Some points, one per row:
[16 61 14 2 -3 4 7 19]
[-1 55 20 -9 -2 5 -23 23]
[-5 -74 -14 27 42 34 30 -16]
[13 3 19 14 51 46 56 14]
[42 21 -63 45 3 -4 14 15]
[19 58 -28 26 -15 -12 5 18]
[5 17 -1 -8 -13 -9 -14 8]
[29 25 4 28 7 -7 38 15]
[-15 20 38 -47 -13 -12 -39 0]
[-31 -23 4 -32 -27 -25 -41 -16]
[-4 67 42 -18 -1 -7 -7 20]
[-4 6 27 -17 5 12 39 -5]
[6 5 -43 14 -31 -35 -42 6]
[3 7 -9 -5 -30 -38 -62 -2]
[1 -38 -62 16 -42 -28 -43 -24]
[-16 16 13 -15 -14 -8 -16 -5]
Then 10 other points, each followed by its number:
[20 -42 -33 26 16 7 36 -2] 0
[29 40 -20 30 -2 -8 23 20] 1
[39 53 -48 37 -7 -16 -34 27] 2
[-4 -9 -13 6 -1 -1 4 -4] 3
[-19 -56 3 20 26 27 34 -23] 4
[0 -26 12 0 -4 1 17 -9] 5
[-24 18 25 -27 -17 -12 -43 -2] 6
[13 8 -39 23 2 -10 12 1] 7
[-18 -15 38 -33 31 34 31 -9] 8
[-17 2 15 -12 22 19 31 -4] 9
Which of these numbered points is nearest to each point below, ignoring the 3 directions in which the first points spread most? Its number follows each.
[-9 -10 -4 15 -10 -13 -13 -5] > 4
[0 -4 -19 28 -4 -4 -6 -3] > 4
[16 99 23 -13 -6 -15 -37 37] > 2
[-23 -23 36 -22 -14 -7 0 -18] > 5
[-4 71 22 -10 -13 -9 -28 14] > 6
[-33 -58 -11 -13 4 16 17 -26] > 9
Here are 10 other points, each followed by its number:
[10 -10 -33 24 -22 -29 -33 0] 0
[29 12 -40 30 -9 -17 6 3] 1
[4 27 19 -7 -26 -12 -46 3] 2
[-36 24 97 -50 13 32 -13 7] 3
[-28 -10 18 -15 -5 -7 -17 1] 4
[21 56 10 -1 2 7 48 17] 5
[0 59 33 -26 -26 -8 -45 8] 6
[10 -20 -31 23 7 10 11 -10] 7
[-34 -25 29 -22 5 8 -9 -5] 8
[10 -42 -33 21 -21 -17 -24 -13] 9
The same question for these:
[-19 -61 -40 -15 -20 -25 -11 -31] > 5
[-21 -13 15 -32 -8 8 -18 -9] > 7
[-16 -43 -24 8 1 0 0 -26] > 7
[-12 0 25 -21 -37 -29 -58 -7] > 9
[-20 25 34 -38 3 1 -5 -4] > 7
[33 -14 -20 41 47 30 49 12] > 0
